Here are some points, each followed by its number:
[ -3  70  -3  19 -20  15  -1 -54 -11  87  14  23  18 -54  44 -17  19 -21
 -32 -12 -28 -22  20  17  68   5 -38 -16] 0
[-22  20  16  17   2  -9 -21 -17   8  45  -2 -50 -30  14 -56 -23 102   2
  53  23  -8  62  24  56   2 -48 -43  27] 1
[ 41  30 114 -29  49 -10 -35  -8 -57 -83 -21 -75 -12 -60 -31  30 -42  23
 -12 -22 -23  29 -69 -46   3 -24   4  -3] 2
[  4 -48 -43  11 -24   7  16  39  43  -8  13  48 -13  62 127  41  19  65
  16  11  52 -24  93 -17  69  53 -21  73] 3
[ 15 -19  47 -40  24 -27 -22 -14 -16 -86 -11 -22  22 -33  17  -4 -22  -1
 -50 -45  19  -7 -23 -54  41  14  45 -77] 4
[ -9  18 108  15 -36 -33 -98  47  47  28 -30  -6  62 -32 -55 -11  34  46
 -11   2  62  15   5  10 -18 -38 -74  -4] 5
[  5   6 -47  52 -25  23 -31 -40 -69 -26 -41 -55 -54  40  29 -22 -10  61
   0  -7 -35  -7 -16 -19 -21 -42 -13   8] 6
[  8  66  -4  91 -38   8  74 -15  -8 107  70  45 -14  -8 101 -28  29  44
  24  17 -44 -29   8  72  27  51  70 -18] 7
[  9 127 -40  34  24 -11  20 -39 -27  97  26 -57 -46  18 -29  -7  19 -75
 -33  27  62  82  41  40 -29 -30 -24  29] 8
[-35  10 -28 -14  31 -18 -28   2  30  25  19  -9  18 -69 -27  56  -2 -84
 -89  16  20 -21 -32  24   4 -46 -29 -28] 9
[-30 -16 -30  65 -65   7   7 -59  20  11  -6  27  16 -68  88 -22  16  46
  28   4 -61   1   5  79 -28  71  38 -13] 10
[-17  12 -29  64 -44  10  27 -45 -24  -2 -39  70  54 -70  44  -9   8  52
  48 -36  75  15  29  74  43  20 -53  -9] 11
[ 14 -12  81 -61  48 -14 -67  35 -58 -57  17  20  43 -71  15  -9 -64   8
 -62  16  32   6  -6  25  -2   4  19 -85] 12
[ 44 -14 -32 -23  13   0  34  16  36  -9   3 -17 -10 -26   2 -40  38 -34
   1 -43 -68 -40  -8  -1  26  39  28 -22] 13
[ 50 -65   6  50 -48  -6  -4   0  17  25 -42 -10   9  36  38 -12  32 -32
  58 -23 -31  19  44   4  20  60 -21   8] 14
[  84    5   17  -11  -15   39 -104   28  -11  -69  -38  -51  -41  -41
   38   78  -12  -24  -33   12    7  -16  -14  -24   16   -7  -21  -14] 15
[-56 -26 -65 -29  -2 -14 -16  10 -32  60  52 -13  -1   9 -13  -7 -18 -38
 -50  23 -50 -23 -31  65 -57 -58   4 -36] 16
[ 21 -27  -3 -48  13 -37 -18 -22   0  17  -7 -19  22   8 -44 -33  25 -69
 -12  -6 -36   2 -41 -25 -36  46 -21  56] 17
[-37  47 -52   7 -43 -42 -57 -12  12  -9  -8  -6 -51  33 -53   0  12 -75
   7  14  54   5  55  10  23 -84 -41  -1] 18
[ -7  19  20 -50  57 -46 -32  -5   8 -23  -4  28  19 -51  51  37  26  32
 -96 -15 -31 -91  20 -30 -31   0 -29  12] 19
[-12 -36  20   8 -22  -2  73 -63  -8  99 -26  -2  15  11   7 -30 101  -7
  97 -12 -28  17  31  81  17  82 -21  54] 20
[ 18  15  29 -27   4 -37 -11 -33  12   8  11  15  -4 -54  31  23 -35  40
  -2 -26  11 -81  18 -30  16 -27  -3 -33] 21
[-30   6 -46 -28  53   7 -26  40  13  57  91  51  19 -24 -55   8   9 -33
  37 -35  21   4 -16  11  37   4  11  24] 22
[-14 125 -29  45 -44  27  18  41 -19 -25  59  14 -50  89  19  14  23  41
 -61 -37  45  50 -29  48  96 -39   5 -27] 23
[ 49 -41  92 -60 106  59   0 -23  -3 -42  46  86  97  26 -41 -28   6  30
 -51 -54 -16  -3 -61 -61 -16 102 115  64] 24
[-35 -47 -82  27 -74   0  36  -7 -27   5 -36 -22 -54  60 -17 -58 -46 -56
  59  42  -8  38 -51 -18  25  -7 -15  63] 25
[ 15  -2 -39  24 -57 -24  14 -42   3 -38 -53 -12 -20 -25 -72 -26   9  18
  34 -19  41  12 -53  -5   7  24 -43 -25] 26
[-29 -76   9 -15  -2  83  13 -38 -12 -57 -13  15   7 -27  21 -26   3 116
 -16  40  22 -37 -12 -27 -31 102  -5   7] 27
[ 31 -36 -86 -36  -4  62   3  -1  49 -52  28  25   0  41 -47  55 -37 -26
   8  36 -44  21  -9 -64  28  -3  32   9] 28
Which two points above are nearest to each new point by angle? Their numbers follow each, nearest first.
[  3  44  30  -2   3   2  -8   5 -56 -67 -19 -27 -22 -69  58 -29 -22  53
 -53   0 -23 -44 -55  11   5  37  15  -1] ~ 2 4
[ 30 -38 -34   7   4 -18  27  57 -13  -4 -20   4  -2 -21 -43  42   8 -39
  12 -47  50  65 -67 -34 -52 -11   0  -3] ~ 26 17
[ 33  28  -2  15 -14  21 -21  -2  -8 -72  25 -11  22  54  73  67   4  70
 -33  66  56  -9  -3 -42  27 -28 -14  16] ~ 3 15
[ -54  -37  -48   17    5   -5   63   -3    4   11  -20  -26  -43  -23
  -26  -31  -46 -101   15  -17  -15   -1   27  -41    7  -31   -1  -43] ~ 25 18
[ 66 -29  11  52 -76 -38 -46 -19 -11  -4 -72 -63 -43  10 -93  19   0 -13
  46  53  -8  24   5 -48 -68  -1   0 -37] ~ 26 6
[-18 -10 -53   2 -28  51  70  19  18  43 -11   2 -57   3   5 -23 -13 -57
  12   2 -34  48  46 -40 -68 -16   0  29] ~ 25 8
[ 10 -44  55 -42  52  19 -12   4  20  35  -6  -3  84 -32 -50 -16 -16  24
 -22  -9 -16  10 -45 -66 -53   4  -5  16] ~ 24 17
[-51 -21  21  25  -7  35  -8 -12 -47 -73  -9  36   5  31  40  -8 -42   2
 -49  11  37 -59 -12 -43  27  46  -1 -18] ~ 27 4
[-46   1 -42   0 -59 -48  35 -70  -5  72   6 -15 -42  31  27 -11  38  -3
  25  16 -53 -12  18 -26 -72  45 -44  25] ~ 20 10
[-41   3  -6 -48  34 -18 -15   2  -6 -19 -21 -55  12 -46   5 -12 -44  37
 -23  12 -21   1 -16  11 -53 -39   3 -36] ~ 12 2
[-11 -20  24 -35   2 -19 -25   2   2  15 -34 -40  76 -39 -10 -45   2  45
 -17  15   0  -5 -12  10 -58 -20 -16 -14] ~ 5 12
[ 21  24   9  11  -1 -19 -51 -37  -4   0  -2  -8  14 -16  22  20  22 -14
 -40   5  22 -19  33  33 -21 -45  20 -49] ~ 9 12
[ 32 -36 -10 -39 -23  -9  22 -41  17  29 -54 -18 -54  56 -71  39  26 -47
  34  -8   8  21   6 -32 -75  26  -7  42] ~ 17 25
